[[-14 -34   5  93]
 [-28  24  14 -67]
 [-24  31 101   5]]
:
[[-14 -34   5  93]
 [-24  31 101   5]]

[[-13  -3  26 -22  10  19  -2  27  -2  37  -7  51 -55 -19]
 [ -4  23 -78  22  36  -4  31 -44  -5 -34  40 -51  92  27]
 [-38  28 -55 -20  76  38  40  -2 -12  38  43  46   5  -6]
 [ -7   0   9 -10   7   9   0  11  -1  17  -1  23 -23  -8]
 [ 23  -9   7  21 -35 -26 -15 -15   6 -36 -13 -48  30  13]
 [-22  13 -18 -17  40  24  19   8  -6  30  19  38 -15  -9]]
:
[[-13  -3  26 -22  10  19  -2  27  -2  37  -7  51 -55 -19]
 [-38  28 -55 -20  76  38  40  -2 -12  38  43  46   5  -6]
 [ 23  -9   7  21 -35 -26 -15 -15   6 -36 -13 -48  30  13]]

[[ -6 -14  37 -30]
 [ -3 -26 -37  82]
 [ -7  26  33  -1]
 [ 32 -14  13  30]
 [ -3  32  25  29]
 [ 13 -13  19 -35]
 [ -1  -9  46  28]
 [  0 -14  10  49]
 [ 26  -7  -1 -41]
 [ -5  18  39  23]]
:
[[ -6 -14  37 -30]
 [ -7  26  33  -1]
 [ -3  32  25  29]
 [ -1  -9  46  28]
 [ 26  -7  -1 -41]]

[[ 14  -9  -7  59]
 [ 48  49 -26 -52]
 [-93 -73  73  88]
 [-42  60  54  10]
 [-96 -70  61  85]
 [ -1  -2   6  63]]
:
[[ 14  -9  -7  59]
 [-93 -73  73  88]
 [-96 -70  61  85]]

[[ 80 -67  78 -40 -27 -39 -46  20 -25  18 -36  60 -49  11  17 -30]
 [-43  33 -49  30  35  32  36 -64  40 -63  32 -45  37 -68 -67  39]]
:
[[ 80 -67  78 -40 -27 -39 -46  20 -25  18 -36  60 -49  11  17 -30]]

[[-66  69]
 [ 22 -72]
 [ -6 -38]
 [-39 -67]]
:
[[-66  69]
 [ -6 -38]]

[[ -8 -57 -19  80 -25 -55 -53 -11 -16 -63 -19  88]
 [ 29  60  30 -67  56  57  58  24  29  66  53 -70]]
:
[[ -8 -57 -19  80 -25 -55 -53 -11 -16 -63 -19  88]]

[[ 25 -10 -46 -65 -73 -61 -31   4  36  62]
 [-72 -65 -44 -12  27  54  70  69  50  20]
 [-73 -64 -39  -7  29  56  70  69  46  15]]
:
[[ 25 -10 -46 -65 -73 -61 -31   4  36  62]
 [-73 -64 -39  -7  29  56  70  69  46  15]]

[[ -3 -34]
 [  5   7]
 [  8   6]
 [ 50  88]
 [ 31 -23]
 [  5 -20]
 [ 28  69]
 [ 16   4]
 [ -7  35]]
:
[[ -3 -34]
 [  8   6]
 [ 31 -23]
 [ 28  69]
 [ -7  35]]
---
[[-15 -19 -23 -56 -11 -43 -73 -10 -28 -55 -25 -32 -86 -26 -49 -70]
 [ 15  -5 -20 -19  37  -4   0  49 -18  29  -1  35   1 -36  31  57]
 [ -9   4 -24  -8 -79   4   7 -63 -12 -44 -13 -46 -11 -38 -82 -41]
 [ 16  34  30  62   4   5  14  72  47  86  25   6  66  52  48  13]
 [ -1 -10 -23  -5  29   3  11 -31  -7 -47   2  22 -27 -42  13  51]]
:
[[ 51  13 -42 -27  22   2 -47  -7 -31  11   3  29  -5 -23 -10  -1]
 [ 13  48  52  66   6  25  86  47  72  14   5   4  62  30  34  16]
 [-41 -82 -38 -11 -46 -13 -44 -12 -63   7   4 -79  -8 -24   4  -9]
 [ 57  31 -36   1  35  -1  29 -18  49   0  -4  37 -19 -20  -5  15]
 [-70 -49 -26 -86 -32 -25 -55 -28 -10 -73 -43 -11 -56 -23 -19 -15]]

[[13  7 78]
 [59 27 11]
 [13 13 47]
 [20  7 57]
 [51 33 16]
 [51 54 72]]
:
[[72 54 51]
 [16 33 51]
 [57  7 20]
 [47 13 13]
 [11 27 59]
 [78  7 13]]

[[ -2  64   3  57 -61 -44  18 -26  76]
 [-31  44 -10  21 -65 -78   7 -12  77]
 [-26  56   5  32 -66 -64  11 -14  72]
 [ 42  57   2  50 -32  15   7 -42  62]
 [-26  51  -4  32 -60 -67  13 -14  76]
 [ 39  54 -10  61 -35  25   7 -41  53]]
:
[[ 53 -41   7  25 -35  61 -10  54  39]
 [ 76 -14  13 -67 -60  32  -4  51 -26]
 [ 62 -42   7  15 -32  50   2  57  42]
 [ 72 -14  11 -64 -66  32   5  56 -26]
 [ 77 -12   7 -78 -65  21 -10  44 -31]
 [ 76 -26  18 -44 -61  57   3  64  -2]]

[[ 34   5 -12  11  -1  -3 100 -52  -1   8  20  10   8 -34]
 [-11  -1  22  -7  -1   8  16 -24 -58  14  19  10 -13 -10]
 [ -2  13 -29 -15 -14  16  63  30 -50   0  18 -11  13 -24]]
:
[[-24  13 -11  18   0 -50  30  63  16 -14 -15 -29  13  -2]
 [-10 -13  10  19  14 -58 -24  16   8  -1  -7  22  -1 -11]
 [-34   8  10  20   8  -1 -52 100  -3  -1  11 -12   5  34]]

[[-58  -5 -10  53]
 [-40 -82 -16  69]
 [-81   0 -30  35]
 [  9   2  43 -51]
 [-39  -1 -19  -3]
 [ 85   6 -31 -33]]
:
[[-33 -31   6  85]
 [ -3 -19  -1 -39]
 [-51  43   2   9]
 [ 35 -30   0 -81]
 [ 69 -16 -82 -40]
 [ 53 -10  -5 -58]]

[[ 96 -79 -99 -47 -19]
 [ 92  61 -46 -81  97]
 [  8 -11  -2  83  68]]
:
[[ 68  83  -2 -11   8]
 [ 97 -81 -46  61  92]
 [-19 -47 -99 -79  96]]

[[-11  56  28]
 [-12  90 -16]
 [-19  70 -10]
 [-16  78 -29]]
:
[[-29  78 -16]
 [-10  70 -19]
 [-16  90 -12]
 [ 28  56 -11]]
---
[[ 27 -16 -31  21]
 [ 12 -17  26 -13]
 [-22  82 -84  -3]
 [ 27 -82  59  -4]]
:
[[ 27 -82  59  -4]
 [ 12 -17  26 -13]
 [ 27 -16 -31  21]
 [-22  82 -84  -3]]

[[-48 -25]
 [-30  31]
 [-80 -10]
 [-13 -38]
 [-35  18]
 [-52   3]
 [-46 -16]
 [-30 -65]
 [-59   6]
 [-24   0]]
:
[[-30 -65]
 [-13 -38]
 [-48 -25]
 [-46 -16]
 [-80 -10]
 [-24   0]
 [-52   3]
 [-59   6]
 [-35  18]
 [-30  31]]

[[  7  43  28   7   2  -4   7  -1  -1  13   6   0   6  16  -5]
 [ 10  51  20   3  -1  -3 -10  -1  -2  17   9  10   8   2  -1]
 [  5  46  40  14  12  -4  72   2  -1  10   6 -32   7  32  -4]]
:
[[  7  43  28   7   2  -4   7  -1  -1  13   6   0   6  16  -5]
 [  5  46  40  14  12  -4  72   2  -1  10   6 -32   7  32  -4]
 [ 10  51  20   3  -1  -3 -10  -1  -2  17   9  10   8   2  -1]]

[[-49  -7  40  13 -50  71 -14 -34 -19 -60]
 [-30 -20  18  17 -24  40  11  -7  -9  -1]
 [-72  -3  61   2 -49  60 -11 -22 -19 -88]
 [-48  -8  39  14 -49  68 -11 -31 -18 -54]
 [-49  -1  45   9 -56  73 -23 -42 -20 -79]]
:
[[-30 -20  18  17 -24  40  11  -7  -9  -1]
 [-48  -8  39  14 -49  68 -11 -31 -18 -54]
 [-49  -7  40  13 -50  71 -14 -34 -19 -60]
 [-72  -3  61   2 -49  60 -11 -22 -19 -88]
 [-49  -1  45   9 -56  73 -23 -42 -20 -79]]

[[-10  85]
 [-14  93]
 [-63  12]
 [-14  74]
 [-30 -11]
 [-31  23]
 [-55 -32]
 [-35  79]
 [ 73  16]]
:
[[-55 -32]
 [-30 -11]
 [-63  12]
 [ 73  16]
 [-31  23]
 [-14  74]
 [-35  79]
 [-10  85]
 [-14  93]]

[[ 11  48 -25 -28  58 -84  91 -19 -37]
 [ 36 -54  45 -87  46  17  19 -97   8]
 [  1  11 -10 -29  41 -60  65 -36 -16]]
:
[[ 36 -54  45 -87  46  17  19 -97   8]
 [  1  11 -10 -29  41 -60  65 -36 -16]
 [ 11  48 -25 -28  58 -84  91 -19 -37]]
